128 stands for zero in the data rows.
Some points, one per row:
tensor([116,  88, 162, 108,  71, 136, 140, 125, 137,  96, 185, 146, 154,  68, 144, 152, 125, 178, 136, 172, 112, 153, 110, 141, 121, 133])
tensor([177, 104,  88, 155, 151,  81, 151, 138,  95, 146, 123,  53, 113,  99,  95, 141, 106, 136, 125,  86, 137, 106, 176, 194, 118, 137])
tensor([158, 154, 155, 139,  85, 108,  99,  77, 144, 161,  94,  90, 116, 136,  91, 203, 187, 177, 172, 121, 117, 110, 193, 106,  74, 151])
tensor([113, 144, 134, 119, 159, 117, 108, 122, 160, 112, 138, 109, 120, 138, 132,  33,  80,  65,  76,  97, 154, 103, 138, 157, 160, 155])
tensor([ 90,  94, 169, 120,  95, 116, 139, 143,  60,  79, 134, 117, 212, 126, 181, 150, 157, 111, 139, 210,  74, 132, 120, 176, 129, 222])
tensor([103, 125, 171, 109, 157, 107, 112, 131, 117, 123, 145, 114, 127, 163, 106, 116, 137, 129, 117, 172, 131,  71, 114, 147, 130, 127])
tensor([ 78,  95, 156,  79, 106, 142,  80, 148, 155, 104, 198, 207, 145,  77, 117, 113,  82, 141,  79, 155, 170, 144, 105,  93, 160, 100])
tensor([168, 163, 112, 206, 190, 128, 163, 108,  93, 172, 155, 149, 144, 168, 153, 140,  85,  79, 105, 125, 150,  51,  85, 111, 174, 109])
tensor([168, 125, 110, 110, 118, 106, 112, 129, 139, 130, 149, 120,  94, 111, 155, 134, 144, 163, 118, 154, 158, 104, 121, 116, 168, 132])
tensor([143, 146, 111, 147, 145, 147, 106,  89, 140, 137,  89, 104,  62, 162, 155,  65, 158, 101, 134,  74, 187, 129,  82, 106, 129,  90])
tensor([154, 158, 150, 123, 143, 145, 131, 103, 131, 149, 148, 114,  75, 178,  95, 117, 111,  87,  97, 122, 117, 132, 102, 149, 103, 111])
tensor([141, 103, 115, 126, 201, 168, 127, 170, 155,  98, 135, 141, 132,  61,  75, 176, 116, 166, 119, 112, 167, 121, 189, 155, 132,  69])
tensor([168, 126, 129, 158, 131, 123, 119,  45,  96, 220, 110, 111, 103, 157, 121, 164, 144, 154, 182, 179, 157, 111, 109, 176, 115, 108])
tensor([143, 158, 111, 125, 151,  74, 171, 119, 113, 141,  72,  95,  65, 159,  79, 120, 147, 114, 157,  58, 158,  86, 156, 125,  97, 100])
tensor([104, 108, 149, 164, 199, 134, 178, 106, 139, 162, 119, 125,  53, 151, 125, 118, 121,  43,  95,  97, 194,  82, 117, 145, 144,  72])
tensor([ 83, 139, 121,  86, 105,  77, 159, 105,  95, 118,  97,  84, 129, 154, 157, 169, 190, 184, 112, 188,  96, 134, 155, 123,  93, 222])
tensor([120,  54, 144, 109, 110,  73, 103, 127, 139, 157, 125, 148, 108, 152, 115, 172, 107,  73, 111, 140, 159, 152,  62, 131, 107, 158])
tensor([108, 100, 138, 135, 124, 137, 125, 155, 141, 133, 101, 151, 132, 134, 100, 143, 152, 193, 180, 112, 115, 170, 189, 134,  96, 133])
tensor([158, 121,  76, 143, 184, 126, 170, 184,  67, 103, 140, 132, 131, 111, 125, 155,  87, 125, 165, 126, 106,  66, 137, 167, 166,  73])
tensor([122, 152, 168, 125, 106, 131, 119, 171,  71, 101, 154,  96, 168, 104, 143, 139, 170, 169, 140, 178,  64, 141, 128, 144, 124, 172])
tensor([111,  90,  67, 134,  75, 206,  86, 135, 154, 180, 163, 156, 103, 149, 128, 103,  45, 163, 106, 170, 139, 158,  69, 122, 123,  90])
tensor([ 56, 161, 170,  68, 105, 136, 114, 113, 177,  91,  95,  89, 116, 157, 135,  76, 111,  79, 107,  67, 144, 148,  91, 119, 105, 118])
tensor([133, 138,  63, 141,  62,  82, 161,  99, 136, 177, 164,  94, 111, 156, 158,  52,  82,  65,  45, 110, 132, 107,  59, 132, 134, 124])
tensor([136, 114, 108, 161, 166,  79, 124, 141, 155, 104, 157, 149, 184, 102, 115, 166, 120, 199, 169, 130, 134, 129, 204, 139, 148,  84])
tensor([122, 177, 169,  73, 130, 136,  89, 139, 115,  90, 126, 143, 146, 109, 117, 121, 145, 186, 163, 159, 125, 136, 143, 119, 136, 171])
tensor([191, 119, 126, 159, 117, 122, 133,  99,  56, 117, 156, 139, 185,  95, 176, 148, 109, 150, 128, 153, 113, 122, 108, 149, 177, 168])
tensor([135, 144, 103, 141, 150, 127, 118, 121, 146, 153, 101, 171,  84, 173, 125,  94,  79, 104, 147, 109, 157, 111,  62, 113, 156,  81])
tensor([138, 138,  98, 143, 135, 129, 160, 135, 116, 130, 141, 125, 127, 129, 180, 107, 128, 109, 100, 138,  92,  90,  55, 143, 102, 117])
tensor([ 78, 103, 118, 126, 116, 113, 135,  83, 141, 117, 118,  82,  60, 195, 128, 131, 168, 117,  79, 119, 156, 141, 103, 156, 118, 145])
tensor([115, 102, 144, 124, 112,  73, 143, 111, 112, 157, 105,  89,  87, 123, 119, 155, 140, 160, 155, 144, 111, 125, 151, 139, 172, 134])
tensor([ 75, 116, 153, 135, 106,  89, 141, 100, 133,  93, 128, 165, 186, 103, 152, 127, 102,  99, 129, 116, 119, 102, 147, 145, 131, 159])
tensor([114, 154,  94, 157, 150, 157,  90, 162, 152,  99, 192, 144, 176,  99, 156, 109, 122, 154, 119, 155, 145, 111, 102, 133, 125,  82])
tensor([152, 167, 146, 140, 106, 148, 146, 148, 129, 108, 162, 174, 157,  90, 153, 130, 133, 166, 133, 179, 125, 135, 160, 107, 145, 149])
tensor([120, 139, 154, 118, 121,  81, 141,  90, 118, 128, 104, 140,  77, 142, 132, 142, 141, 102, 132,  75, 196,  86, 152, 138,  88, 100])
tensor([ 89, 136, 148, 147, 203, 135, 116, 165, 152,  96, 107,  99, 175,  63,  57, 132, 130, 138, 130, 135,  92, 117, 238, 148, 131, 130])
10 more points follow, each with its number after it:
tensor([166, 164, 131, 132, 179, 132, 106, 146, 131, 153,  99, 117, 129, 151, 107,  86, 132, 130, 139,  93, 141,  86, 139, 133, 123,  88]) 0
tensor([ 98, 156,  71,  82, 164, 126, 128, 124, 124, 131,  99, 122, 104, 146, 137,  86, 119,  87, 127, 115, 116, 138, 122, 168, 173, 115]) 1
tensor([ 95, 102, 131, 118,  80, 104, 122, 101, 149, 135, 119, 179, 153, 195, 163,  97,  93,  78,  95, 127, 145, 145,  98, 182, 136, 179]) 2
tensor([184, 123,  77, 141, 165, 147, 141, 116, 128, 132, 146,  59, 178, 115, 124, 129, 139, 135,  90,  53, 153, 121, 183, 131,  96, 131]) 3
tensor([144, 140,  94, 144, 122, 116, 144, 151, 103, 160,  84, 106, 116, 149, 139, 162, 117, 116, 184, 154,  91, 119, 110, 110, 147,  80]) 4
tensor([106,  79, 146, 138, 204, 160, 152, 223, 214, 112, 128, 156, 130,  73,  83, 110, 100, 112, 185,  89, 108, 127, 176,  76, 190,  72]) 5
tensor([152, 153, 183, 194, 179, 143,  99,  76, 100, 154, 107,  46,  81, 145,  89, 152, 171, 134, 145, 122, 172, 135, 174, 104,  21, 161]) 6
tensor([129, 145, 171, 129, 112, 123, 146, 172, 159,  84, 115, 120, 168,  66, 102, 124, 118, 133, 134, 110, 110, 135, 158, 130, 109, 148]) 7
tensor([ 90, 136, 111,  74,  66,  75, 180,  89, 125, 121,  91, 114, 185, 203, 159, 107, 111, 109, 128, 165,  96,  98, 123,  94, 104, 221]) 8
tensor([152, 137, 200, 129, 115, 100, 110, 134, 177, 125, 129, 122, 150, 101, 135, 191, 154, 210, 193, 167,  88, 147, 165, 134, 148, 144]) 9
Which two of these numbered points are nearest to each point below, looking only along the 6 directions in which the first points spread most? Their numbers follow each, nearest first.
tensor([187,  96, 172, 169, 111, 132, 151,  75,  57, 201, 129,  63, 123, 170, 163, 143, 139, 144, 120, 146,  84,  91, 126, 128, 125, 127]) > 4 3
tensor([111,  98, 101, 104,  75,  83, 124, 111, 121, 140, 147, 103,  95, 142, 133, 112, 125, 118,  93, 104, 143, 159,  46, 147, 159, 132]) > 2 1
tensor([ 77,  67, 101,  91,  82, 121,  96, 164, 132, 150, 159, 120, 139, 133, 160,  83, 125, 152, 106, 135,  84, 178,  78, 166, 105, 130]) > 2 8
tensor([166, 153,  88, 164, 197, 155,  87, 142, 157, 115, 135, 124,  90,  79,  86, 131, 115, 154, 119, 122, 165, 140, 135, 106, 125,  37]) > 0 5
tensor([114,  57, 131, 103, 119, 125, 160, 135, 111, 121, 111, 112, 122, 200, 151,  70, 117,  73,  87, 117, 111, 145,  74, 149, 131, 200]) > 2 8
tensor([142, 155, 175, 194, 139, 121,  95,  64,  85, 119,  70,  70,  94, 166,  82, 195, 203, 148, 125, 112, 158, 141, 149, 149,  69, 135]) > 6 4
tensor([117, 122, 172, 129, 123, 148, 128, 151, 155,  55, 122, 172, 206,  79, 120, 202, 208, 166, 174, 164,  93, 146, 248,  85, 102, 177]) > 9 7
tensor([125,  98, 103,  77, 173,  94, 116, 237, 209,  73, 141, 164, 164,  34, 112, 123,  73, 163, 192, 108,  71, 138, 225,  83, 199,  43]) > 5 7
tensor([136, 126, 161, 114, 119, 109, 133,  89,  92, 153, 117, 149, 112, 180, 184, 156, 152,  96,  70, 117,  91, 159, 129, 147,  99, 207]) > 8 2
tensor([ 73,  74, 145, 115,  61,  83, 142, 124,  91,  98, 117, 116, 167, 184, 181, 136, 149,  78,  89, 169, 110, 162, 105, 137, 120, 185]) > 8 2
tensor([171, 144, 110, 139, 170, 125,  97, 109, 125, 120,  85,  52,  68,  86,  95, 212, 211, 178, 188,  74, 131, 113, 192, 111,  57, 124]) > 6 3
tensor([ 98, 104, 164, 118, 136, 109, 106, 118,  79, 115, 102, 135, 174, 129, 148, 196, 179,  97,  98, 135, 144, 149, 132, 144,  92, 186]) > 8 7
tensor([180, 174, 123, 157, 149, 159, 109, 126, 134, 133, 167,  90, 108, 101, 126, 116, 125,  80, 140, 136, 158,  90, 141,  93, 138, 122]) > 0 3
tensor([137, 154, 139, 148, 195, 135, 166, 104, 112, 163, 101,  81, 140, 156, 140, 127, 161, 132, 102, 106, 117,  56, 170, 152, 103, 165]) > 3 0
tensor([119,  96, 163, 120,  89, 115, 101, 104, 132, 143, 134, 105, 125, 149, 147, 118, 114, 107, 147, 166, 124, 115,  69, 127, 118,  84]) > 2 1
tensor([104, 134, 103,  52,  87, 117, 118, 137,  71, 126, 147, 159, 115, 151, 132,  60, 108, 138, 128, 188, 139, 160, 141, 121, 117, 137]) > 2 1
tensor([ 97, 114, 132, 121, 177, 124, 132, 115, 124,  75,  82, 178, 145, 102, 120, 104,  93,  42,  66, 101, 204,  93, 116, 123, 140, 138]) > 1 2
tensor([123, 122, 149, 170,  92, 148, 169, 112,  88, 176, 153, 114, 119, 187, 155, 143, 161, 134, 108, 133,  95, 134,  80, 143,  97, 169]) > 8 4
tensor([ 90, 105, 139,  79, 145, 158, 145, 143, 178,  96,  79, 112, 171,  81,  78, 208, 178, 216, 204, 109,  86, 160, 227, 113, 115, 137]) > 9 7
tensor([ 93,  76, 132,  85, 173, 143, 180, 148, 199, 111, 145, 103, 161, 113, 101, 114,  82,  96, 126, 107, 138, 106, 174, 150, 165,  85]) > 5 7
tensor([109, 131,  75, 122, 170, 148, 153, 163, 173,  92, 101, 119, 108,  84,  77,  92,  87, 145, 163,  77, 129, 127, 167, 128, 131,  93]) > 5 3
tensor([ 85, 183, 153, 123, 149, 104, 103, 136, 143,  93, 139, 139, 171, 132, 110, 158, 149,  91, 139, 167, 102, 104, 209, 131, 118, 204]) > 7 3
tensor([ 75, 139, 150,  92, 108, 117, 145, 144, 132, 111, 137, 163, 181, 151, 140, 139, 151, 111, 119, 181,  64, 108,  94, 105, 136, 133]) > 8 7
tensor([111, 118, 145, 143, 217, 138, 162, 128,  78, 135, 104, 124, 133, 127,  90, 146, 132,  86, 111, 107, 122,  90, 122, 121, 154, 132]) > 3 1
tensor([ 96, 144,  72, 148, 149, 191, 162, 159, 117,  77, 136, 147, 137, 123, 129,  63,  70,  61, 145, 108, 130, 153,  63, 118,  87,  88]) > 1 0
tensor([130, 138, 166, 163,  51, 114, 127, 120, 153, 150, 170, 127, 136, 107, 105, 152, 133, 149, 114, 181, 135, 166, 168, 119,  92, 178]) > 9 7
tensor([145, 146, 220, 143,  90, 133, 164, 124, 165, 175, 125, 137, 132,  94, 115, 193, 150, 138, 128, 156, 147, 108, 163, 128,  84, 139]) > 9 4
tensor([ 89, 120, 162, 147,  86, 165, 144,  94, 156, 161, 129, 160,  96, 174, 143, 147, 117, 114,  81,  84, 165, 160, 103, 102, 101, 134]) > 2 1
tensor([199, 119, 140, 173, 128, 106, 195,  61,  67, 174, 123, 113, 122, 138, 156, 144, 134, 115, 108,  74, 125, 137,  79, 119, 105,  94]) > 4 1
tensor([ 82, 148, 111,  21,  98, 108,  77, 181, 130,  91, 138, 165, 153,  91,  96,  74, 127, 144, 104, 201, 159, 164, 183, 135, 124, 142]) > 7 9
tensor([106, 162,  77,  73, 180, 115, 105, 203, 145,   0, 124, 222, 194,  81, 166,  73, 130, 123, 164, 182,  39, 126, 164, 121, 181, 127]) > 7 5
tensor([138, 144, 186, 157,  64, 104, 123,  90,  87, 129, 112, 142, 179,  96, 192, 174, 190, 144, 154, 178,  72, 184, 124,  99, 125, 162]) > 9 8
tensor([119, 136, 133, 103, 180,  89, 102, 116,  90,  62,  98,  98, 102, 117, 103, 140, 179, 111, 136,  73, 149,  49, 125, 175, 142, 121]) > 3 1
tensor([155, 120, 118, 107, 127, 157, 112, 176, 171,  92, 104, 172, 108,  48, 125, 172, 137, 143, 174, 113, 140, 122, 161,  95, 126,  82]) > 5 7
tensor([126, 114, 175, 128, 133, 106, 141, 108,  96, 147, 125,  84, 151, 165, 135, 181, 139, 100, 140, 134,  90,  92, 141, 140, 130, 172]) > 8 4
tensor([118, 110, 111,  98,  99, 116, 139, 146, 127,  68, 119, 168, 177, 129, 139, 121, 145, 154, 135, 146, 133, 157, 116, 136, 116, 130]) > 7 9
